Rotation paths and how fast each direction turns (degrees per step)
Each turn is a multiple of 5 degrees from 10 to 175, or 0.
Each row of a path follows its step; steps can be skipped.
Path 1:
step 0: [ 21   0 -12  31   6  39   7  18   3 -12  21  37  22  22   4 -26  15   7
  -9   9   4  -6   3 -11  14  -3  -9  41  58  15 -10 -29  22  17   5  10
  33  37 -16   4   3   7   4  -5  -4   0 -17 -17   4  14 -26   1  25  18
 -12  20  -4 -41  20]
step 1: [  1  35 -26   9   1   8  12 -26   8  28   3  11  -2   1  10 -37  42   4
  -7  35  14 -42  -9  28  20  11  18  -7  33  13   8 -43  40 -16 -26  -9
 -21 -12   8  31   5   6 -11 -14  14 -32  -2   1  11 -10  22   6  20  12
  -3  19  -5   6  -7]
step 3: [-13  -2  18  -9  29  28  -9 -28 -39  16  28  19  14  32  -7   1   3 -14
 -12   7  -7  -9  -4 -14  20   5   3  16  17   6  11 -53  39  20 -19  11
  33   7 -21 -13 -13  22  -1  18 -21  -5  13   2  11 -29   9  14  -4  15
 -17   7  16 -48 -28]
step 4: [-18  22  13   1   5  12   2  -4  -1  28  -1  24  44   8  14   2   9  19
  17  16 -25 -17 -27  30  17   4  57  14  19   1  30 -16 -16 -17 -30   0
 -30 -18 -11  -6  32 -15  -5   1   2 -19   0 -24  19 -10   2 -13  11  37
  -9  -5 -29 -25 -28]
step 5: [ 12  60  23 -15 -14  26 -17   5   2  -1 -11   3  30  42   8   7   7  15
  15 -12 -18   3  11  26  10   4   5  33   8  -7 -35 -44  10  38   8   3
   0  33  28   8  -5  17  28  -1  -1  13 -30  -7  13  -1  -9 -31   5  12
   4  11 -19  -7 -20]
step 7: [ 11  33 -15  33  10  36 -12 -18 -11  14  -3   5  29   9  -9  -6 -11  21
  14  39 -13  -2 -36 -15 -15  33  -7  16  22 -10  15 -22  -1 -11 -32   9
 -24  19 -12 -23  32  24 -18 -26  19  -7 -24  20  10   5  -9 -25   9  28
 -20   1 -26  19  13]
step 9: [  5 -11  -5 -18  13  28  -5 -36 -19  40 -12   6  50 -13 -14  17  22  13
   4 -14   5  -2  -4   8  16   8  -2  32   1 -15 -18   0  -9  20 -12  13
   8   3 -21  20  24  -7 -27   9  -4 -36   9 -19   0 -19 -35   3 -10  49
 -26 -16   5 -35  29]
step 10: [ 44   0 -19  -5  -1  40 -34   4   5  25  16  14   2  18   0  13   4   6
   3  33  -4  10 -18  41   4  16   2  18 -17   7  11 -22  18  18 -27 -13
 -19  15 -10   8  -4  42  -7  16   5  -7 -20  13  26  36  11 -22  -3  48
  -6 -20  -6 -25 -24]
step 11: [  0  14 -10 -19  -7  11  -6  22  26  19  25  24  14 -26  25 -26  16  26
   7 -28  -4 -19 -12   7   4  16  18  22  -3  -1  -2  -1  20  21  32  -5
  13   7  -9  14  15  -3  24 -23   8  -8 -29   6 -12 -30  13 -36  34  67
  -7   9  16 -12 -15]
step 12: [ -7  22  -9   4   8   2  11 -17  -6   6  -7  20  20  14  -2 -34  25  13
  16  13  -6 -20 -21 -16  10  -2 -38  23   5  16 -36 -15  18  32  -6  10
  -7  24  -5   4  11  32 -17  -3   6 -24 -23 -18  37 -14  17 -20 -16  25
  -9  -9  21 -26  61]
Speeds:
[  2 -12   5  -1  -6   5  -2   3 -10   2  -5  -3  10   6   3  10  -3   6
   2  -2   0  -3   6   9   7   0   5   4   1  -4  10   8   8   0   3   6
   1  -9   5  -5  -3  -2  -5   4  -7   3   7  -4   4   4  -3  -3  -5   5
   3  -9   6  -1  -7]
65
[  0   0   2  -3   6  -1   4   0  -3   2   7  -5   1  -4  -1  -3   6   6
   5  -1  -5  -7   3   4   4   2   8  -2  -6   6   2  10  -4   1  -1   0
   1   7  -2   3  15 -12 -15  -8   0  -8   1   4  -4 -10  -2  -1  -5  -4
   7   0  -3   3  -2]
145
[  9  -2   0  -5  10   2  -3 -10   2  -8   3  10  -4  -7  -4   4  -7   1
  -4  -5  -2   7   4   1   2  10  -3   1  -1  -6   9   2  -3   2  -3   0
   3  -2   3   1  -2  -1 -10   5  -6   1 -11   0   9  -1   8  -4   9  -4
  -3   8   4   5  -3]
95
[  6   3  -8 -18  -7   5   3   7  -4  -7  -1  -1 -10   0   7   6  -2   2
   8  -2 -10  -5   8  -8   0   4   1  -4   7  -5   3  -1  -1   9   4  -1
   2   2   1  -4  -1  -1   7   0   4   3  -7   3  -9  -5  -8   1  -1   1
   2   3   2  -4  -3]
125
[ -5   1   2  -2  -9   0   1   2  12   1   2   7  -5 -10   4  -1   0   2
  -5  -8   2   1  -4  -6   2  -4  12   4   0  -3   6   5  -7  -7  -4   7
  -2 -12  -5   6   0  -3  -2  -1  -1   1   0  -8 -10  -4  -3   4   9   7
  -3 -10  -2   2  -1]
155
[-4  5  2  1  3 -7 -9  8  4 -9  7  5 -2  0 -7 -1  1 -3 -6  6 -6  6  5 14
 -5 -6  3 -1  2 -5 -1  3  4 10  6  1 -2  0 -4  7  8 -4  2  9  9 -4 -1 -8
  1  6 -9 -6  0  6  0  1  1 -3 -5]
65
[  9   5   4   1  -4   1  -4  -2  -2  -9   7 -12   4  11   5  -1   6   1
  -4 -13   3   1  -1  -8  -7  -7   0  -1   4   7   7   2  -4   1   6  -5
   0  -2  -1   3   1   3  -3   8  -1  -5  -3   9  -1   6   4  -8   3   2
  -3  -4 -10   2  -4]
130
Path 2:
step 0: [ -1 -10 -17  19 -35   6  -5 -40  -9  -5  28 -20  -2 -11  11   6 -32 -22
 -35   1 -31  -4  18  11  18   2  13   4 -11  -4   1  35  -3 -23   9   4
   5 -23   4   0  33  14 -25  42 -20  31  20  -5  39  -9 -13  26  23 -36
  -7  -9 -16  24  -3]
step 1: [ 23  -5 -17  49   1 -17   8 -59 -24  28  21  12  -9  -7  -3 -12  26 -14
 -35  12  14 -20  -2  -4 -22   3  41 -46  16 -14  13  21 -22   9   4 -20
   7 -13  -9  -2 -28  -1 -24 -12 -19 -19   1  -1   2  33  -7  22 -13  -1
  -3 -13 -14  -9  11]
step 2: [-45  27 -19 -11  -2   6  16 -32  10 -23  33 -14  13 -20 -31   1  -4  11
 -26  32 -22 -18 -19  -1 -34 -18   1 -23   0 -13  24  -2  18  16 -10  -7
  46  17   6 -18  24  40  14  20 -19 -14 -13 -23  -8  34  -1  -1  -1 -21
  -5  -2   9 -12   9]
step 3: [-20   4  22   1 -18  -5  25 -18  -9  -9  -6  -6  -1 -27   3  42  -8 -34
 -11  -9  -6   0   3 -21  27  15  -1 -20  12   6   1  -3   8 -23 -33 -26
   1  -7 -10  31  15  11  -7  18 -52 -23  12  -5  34  30  -5  50  27 -23
  -8  22   9 -10 -26]
step 5: [ -2  15 -19  21  -5  15  30 -22   7   6  38 -30 -26  12 -13  -6 -17   0
  -6  32   5   4 -14 -43 -12  -7  -1 -19  -6 -47  -3   7  -7 -11  17  14
  40 -12   7   0  27  39  -9  -4   8 -17  33   0  -4   1   8  39  11 -16
   8 -20  13  35 -27]
step 7: [ -3 -16 -22  -7   3  -2  18 -28 -17   3   6   9 -23 -15 -13 -31  17 -24
   0  26  34 -38 -28  -2   3 -11  -3  -7  32  10  46  -2  12  27 -22 -36
   8   1   6  23  11  29  -1 -21 -26  15  -7  21 -14  36 -23   2  -1 -29
 -25 -10  21   2 -22]
step 8: [-15   6 -31  -9  13 -21  -8  -1  14  38   6 -34 -27 -13 -17  21 -34 -10
  16  23 -13 -12   1  10 -32  -8 -39   6 -20  -4  23   3  12 -22 -28 -12
  29 -21   5  -1  18  14 -18  42 -13   1  21 -12  22  41  12  35   8 -14
  -9  -2  16  16 -17]
step 9: [ 17 -21  10  26  -2  31  21 -41 -18   9   2  14 -16  -3 -14  14  -3 -17
  -1 -18  -5 -11  -2  -5 -18  31   6  -1  44   4  -7 -11 -43 -13 -21  18
  29 -41  -4  40   0   8 -16  48 -17   7   7 -20  17  -1 -25  27   9   3
 -15 -29  -3  10 -10]
step 12: [-26 -21  -4 -18  -4  -6 -11 -59 -38 -20   9  11 -20  -5  17  -7  16 -16
  -4  -2  38  -2  21  29  -3  -2 -15   1   8  14 -21   8  10 -23 -17 -22
  38  -8 -11  39   4 -24 -19  23 -11  21  23   6  30  24 -29   6  23   0
 -14   1  13   0 -25]
step 13: [ 22  21 -39  -4  23   2 -26 -14 -31  16  -3 -15 -27 -23 -43 -24   8 -25
  -1  18  18 -13 -11 -16 -21  23  -2 -13 -10 -19  29  23 -10  -7  10  16
  35  14   6  36 -11   8 -34  32 -10   2   5  39  -9   3  10  10  -8 -30
   5 -19  23  -8   0]
Speeds:
[ -3   2  -5   3  -2  -5  -3   0  -6  -3   0  -3  -4  -2  -3   9   1   5
  -8  -1   7  -4  -2   8  -7   0  -8   1  -6  -6  -7   1   2   6   2 -11
  -5  -7   2  -6  -5  -6   5  -2   9  -1   5  -7  13   2   4  -1   1   9
  -4   9  10  -1  -1]
170
[-11   1  -7   3   4   1   9   1   7   2 -17   1  -6   6  -5  -5   2  -1
   3   7  -1  -9   1   5  -2   4   8  -5   3   0   0   6  -3   4   1   1
   5   7  -2  -3  -4 -10   3  -4  -2   1   1   4   7 -10  -7   2  -9  -6
  -2   7  -1   3  -3]
125
[ -8   1   9  -4  -7   7  -4  -1   5  -4   0  -6   4  -3  -1   4  -3   0
   5  -2 -13   4   2   2   5  -6   3  -6   3  -3   0  -6   2   1   1  -4
  10   2  -7   5  -8  -4   3   5   7   0   4  -7  11  -4  -3  -1   7   6
  -2  -9  -2   7 -12]
120
[ -3  -3  -3  -8   1   1  -1   8   1  -2   3   8   3   0  -5  10  -3   2
   6   3   5   8  -2   1   6   0  -2  -1  -2   4  -1   2   9   1  -7  -3
   1  -8   5   0   0  -5  -6  -2  -9   9  11  11   9   7   1  -6  -5  -7
  -6  -1 -10  -2  -5]
85
[  1 -11  -1   3  -8   3  -1   3   8   1   0  10   4  -4   4  -4   3   6
   4  10   1  -2  -2 -10   6   0   2   0 -13  -4  -1   0  -7   0   6   1
   0 -14  -4  -1   1   5   3   8   4  -4   3   3   1 -10  -2   5   0   4
 -11   6  -1   1   4]
70
[ -5  -4   5   5   1  -1  -8   0  -6  10   1  -2  -4   0  -1  -4  -1   4
 -12   6   1   5   4  -1  -5   1  -5   2  11   0   4   3   2  -1  -1  17
  12 -10   1  -4  -3  -2  -3  -3   1  -6   7   8   6  -7   2   0   0   8
   6  -2  -4  -2   4]
90
Path 3:
step 0: [ 30  10  -3   2 -12  -8 -10   8  -9  -8  16 -12 -42   2 -14  23  13  10
 -18   3   8  18  12  40 -13 -25 -24 -15  16  -6 -23  10  -4  32 -10 -36
 -18  12  12 -12  22  24  -8  -5   1  24   1  11 -12  13   1 -14   3  10
  31 -11  29   3  -4]
step 1: [ 21   0  25  35   8  35  -7  -2   6   8   8  -4   1 -15   2  12  27 -24
 -23 -11  -6 -14 -10 -12  14 -34  16 -20  -4 -30  -7 -34  -5   9   0   5
 -13   9 -20  12   1   1  -3 -24 -21  -3 -13 -22  -6  24  -9   9 -10  10
  19  28  13 -38 -17]
step 2: [ 14   2  15  13  -6   7  24  26   5 -10   5  -9 -28 -17   3  33 -14  11
   9   2  21  -2  -7  27  -8   4  26 -30  22   3 -12  -4  -8  -1  32 -24
 -19   9  14   3 -22  32   4 -13  -1  -1   7 -25  -1  -6 -13  19  26  24
  29   9  -2  37   6]
step 3: [ 18 -28  10  25  15   2 -14 -12   0   2  30 -13  16 -15   3  11  16   4
   9  -3   5   2  -7   8   0 -38  37  17   4 -20  -3  38 -15   6 -15  -6
  -8  10 -18  -7 -26  21  -7 -42   7   1  -1 -24  -2 -20  21 -21 -32  -8
   5  20  18  -3   3]
step 5: [ 12 -21   7  -4  11 -15   1   2 -28   0  22 -36  19 -26  20  19  -7 -14
   9 -16  15  12 -19  35 -10  -7 -36  17  24  -3  18  21  17  11   5 -11
  20  15   2 -27  -1  10 -20  -7  33 -23  -6 -19  20 -19  -4 -14 -14  -1
   5 -13   7  15  11]
step 6: [  1   4  21   4  -8  -4  -9   6 -13  15  38   6  22  -3  -2  -2 -14 -34
 -10 -16   6  10   9   7  35 -15 -28   4 -19 -16  23   4   2 -25 -16  -2
 -23 -20 -55  11   7   1 -16 -34  -6   4   6  18  -7   3 -11   1   2 -12
   7 -17 -16  13 -30]
step 7: [ 12 -12  12 -20  16 -19 -20  11 -21  -2  14  -3  28  -2   9  21 -29  -7
 -28 -16  14 -17 -12  29  -5  23 -34 -10  10   1 -22 -16 -17  -3  20 -29
 -20  13   9  -9  14   7   1  25  -6 -13  10  -9  -4  13  -6   8 -18  33
  16 -42   1  -6  -9]
step 9: [ 21  14  11  -3  19  20   5  -1  -3  -1   2  -4 -14  -7  11  -8  -2  21
 -40 -19   7 -28  -8  20  -7 -21  10 -25  -2   2   6  -9  -4  -7  33   6
 -61 -19 -12  -8  -2  11  -1  14  -4  22  34  -2  -8  25   6  -5   5  17
  24 -12  -5 -18 -25]
step 11: [ 13   6  31  21  30  16  13  -8  10   5  -3 -18 -17 -25   8  -3  16  -3
   2   9  12 -21  -4  -9  32  -4  12 -30  -4 -30  25  -5   5   5  14  14
 -22   6 -35  -9   1  11 -23 -18  -3  22 -13 -45 -22 -11   5  11   3 -10
  22  25  -9  -9  -4]
step 13: [  1 -19  15  10  19 -27 -27  -7   7  -6  38   7  -1   2   3  23  12  -5
   3 -26  -1   0   4   2  18   2 -12  13 -16 -33  13  31   3  -7   7   0
  19  18 -34   0  -5  15   0 -16  16  24 -10 -29  -6 -33  30   5 -35  -7
   8  23  14  21   2]
Speeds:
[  1   2   2   0  -5  -4  -2  -2   3  -5 -11   2   3   2  -2   0   1   1
  -9  -3   1  -4  -3  -6   0  11   0  -3  -3  -2  -7 -14   8   7  -5  -3
   8   4  -9  -1   3   7  -2   2   1 -10 -12  -9  -1   1   3   8 -11   6
  -2   0   4   0  -2]
115
[  5   9  -1  -5   6   3   2  -2   4  -8  -9   2  -2  10   1  -6  -2   5
  -2 -12  -3  -1  -3   4  -9 -13  -5  -2   0   9  -1   6   5   5   3   8
   6  -5  -1   0  -3   2  -7  -7   9   0  -2   3   3  -6   9  -5   3  -1
  -3  -3   1  -6  -3]
70
[10  1 -8  3 -7  1  5 -3  6 -1  2 -2 -4  9 -1 -7 11  2  0  5  7 -4  1  7
 -1 -8  0  0  1 -8  2 -3 -7  5 -3  6 -5 -5  4  3 -5  1 -3  5 -7  1  0 -6
 -1 -7 -3 11  2 14  4  7 -1 -3  9]
40
[ -3   0   3   4 -10   4   3  -9   5   4  -2  -4 -13   6   6   1   3  -6
  -4  -3  -8  -1  -5  -2   2  -5  -5   3   9 -13   5   1   7  -2   9  -1
   2  -2  -2   5   5  -2  -1   4   8 -10   2   3   2   7  -8  -6  -1   3
   0   0  -1   6  -4]
80
[ 10   4  -1  -7   5  -9   5 -11   4   4  -7   0   9  -6   9   3   0   3
  12   3   2  -2   7  -8  -9   3   5  -2   4  -8  10   4   2   1   5  -5
  -4   3  -7   0   0   2   1  -5   2  -6   1   8   2  -9  -2   2  -1  -2
  -2   9  -1   3   2]
45
[ -3  10   5   5   1   1  -3  -5   2   5   2 -17  -1  -5  -3   3   2  -6
  -3  -6   0  -1  -6  -7  -7  -1   0  11  -6  11   0   1 -15   0   5   1
  -7   3   0  -7   0  -5  -3   5  -3  -8  -3   0   1  -3   0  -2  -5   4
  -7   3   3  -5   3]
170
Path 4:
step 0: [ -1 -17  30  -6 -20  29   6 -17 -12 -28  -7 -20   6  13 -16   0  37 -20
  16  19 -29 -17 -46 -11   1   4  14 -21  -2 -17   3 -27  -2  -4 -22  -2
  54   1 -22  24  -5 -53  37  38  -1   3  13 -23  12 -33   6   7 -21  -1
 -23   9  -7  -7   1]
step 1: [ 25 -10  -2  10  -3  18   6 -32   8  20  18 -21   8  -3 -30 -15  21 -42
   7   7  21  23 -21  12   5  31   2 -41   4 -29  30 -28  -3  21  -3  -1
  30  12  -1  11  16   1   4  13   0  24 -25 -16 -16 -25  36 -25  47  11
  34  39  11 -17   6]
step 2: [ 44  -5 -24  12 -18  23   5 -18 -25 -15   0 -14 -14 -12   8  13  -2  -8
  -6  -1   0 -26 -22  29   9   1   3 -16  10 -37   4  -2  12  -1 -28   4
  57 -17   2  56   4 -36   6  30 -44   1 -30  11  28 -20  17   3 -23  20
 -16  18  -6  -6   1]
step 3: [ 26  -4 -21 -18  10  21   9 -24  -2  20   1 -31   8  -3   2 -23 -14 -63
   2 -20 -13  29 -30  19 -16  29  -3 -12   6 -35  18 -12  -1   4   4 -28
   7 -52  27   4 -15 -12   4  22 -24  39   1 -27 -16  -9  25   2  25  14
  17  -9 -12  14 -16]
step 6: [ 26 -18  17 -14 -28  24  -9  -3 -35  22   8  15 -26 -20   7  14 -15  -6
  -7 -17   9  -7  10  44  20 -19  -6 -34  20 -15  14  18  20  14 -37  19
   5  -8 -18  22 -36  10   6  35  -7 -15  -3  -3 -26   5 -17  26  38  -4
  29 -28 -11   4 -46]
step 7: [ 13   1 -22 -23  -2 -35 -19 -32 -13 -24  32 -18  -6  14   2  25  -5 -10
  26  -7 -23  20 -13  44 -22  23 -27  15  13 -13  10  -6  24   6  -4  25
   0  -8  23  33 -30  46 -14  13   1  -5   8 -25  20  17 -34  -9  22   3
  -8  -2 -17  16 -47]
step 8: [ 23 -25  20   5 -12  -6   1  13 -13 -27 -15 -21  -7 -34  -1  -3 -27 -10
  -1   2   2   7  -1  67  12 -36 -14  10  32 -13  -8   6   0 -26 -18   1
 -25  17 -19  -6 -50  18  45  -5   7  -1  11  -2  -8  17   6   6  34   7
  -1  -6 -13  13 -52]
step 11: [ 23  25   1  38  -1   9  -6  11  22 -14 -11 -18 -12 -17 -18  49  10  22
  25 -12   7  16  -2  17 -16  18   4  33  10 -31  36   2  20  20   2 -17
  27  26   5 -29  -5  47  12  -4 -34 -32   7  -1  10   4  -1  22  11 -42
 -17 -12   2   0 -33]
step 12: [ 24 -33  36 -12 -23 -15 -12  31   9 -40 -45   3 -41  12   1  27  24  13
  45  18  15  24 -19  13 -22   9   0  33   1 -43  10  -4  21  -2 -20 -22
 -12 -13  10 -26 -22  -6  13 -16  16  30 -33   4 -10   5  -2   2  -7  -7
  -2 -11  -4  16   0]
step 13: [ 14 -24   5  32   9  11   0  -6  18 -20 -54   2  10  26 -18  31  21   2
  18 -28  29  19 -16  -8 -42 -15  19  31  19  -3  14 -18  -2   9   6 -28
  19  40  14 -31   2  10   6  16 -17 -10  28  16  -3 -12 -14   7   8 -13
  23  37   3   8 -41]
Speeds:
[  9  -2  -1   3  -5   6  -4  -4  -4  -1 -12   2   9   1   2   2  -8  -1
  -2   1  -2  10   0  -2   1   0  -3   8  -3   0   5  -3   2   2   4  -3
   8  -7   7  -4  15  -4  -4   0  -2   0 -12   9  -9  -6   1   2  -4  -4
   4   0  -8   8   3]
35
[ -3  -3   5  -3   5   5   6  11   0   7  -8  -4   2   1   6   2  -6  -9
  -8  -2   9   4  -3  -1   9   8  -2  -4   2   5   0  -3   2   1  -2  -4
 -11   4   0   3   0   1   9  -8   0   4  -1   4  -3   0   3  -2  12  -5
   9   8   6   4  -7]
155
[ -3  -5   3  -2  -1   0   3  -1   5   7  -5   1  -1  -1  -3  -6   4  -2
  -6   6   8   1   7  13  -8  -4   0   0   0  -6 -10   7  -4   3   4   5
   0  -1  -6  -8  -5   2  -6   3  -1  -4  -2   8 -13  -1  14  -6   0   3
   5   1  -5  -8  -4]
160
[  2  -3   7   0  -3   7  -3  -1   3 -10  -5  10  -7   0   2   4  -2  -8
  -3   6  -6 -12   3  -1   9  -5   1  -2   1   6  -2   0   9   0  -7  -6
  -4   6  -7   8 -10  -4  -2  -3  -3   0  -1  11  -4  -5   2   6  -5   4
  -8   0  -7  -2   2]
175
[ -6   2  -9  -1  -4   0   5  11  -1   5  -6   5   2  -5  -9   3   3  -2
   6 -11   2  -1   4   5  -1   8  -5  -2   1  -3  -1   1   6  -4  -1   0
  11  -7  11  10  -9   8   0 -10   5  -4  -3   2  -6   1   1   2  -3   7
  -8   0   2   4   3]
80
[ -1   0   3   1   3   1   9  -1  -2   4   4   4  -7  -1  -5   9  -5 -12
  -5  -1  -6   4  -3  -1   9  -9  -9  -6   1 -13   3   3   0  -1   9   5
   0  -5   2   4   2  -8  -2   7  -1  -3   6  -5  -2   5   0  -7  -5  -2
   0  13   0   0   9]
20
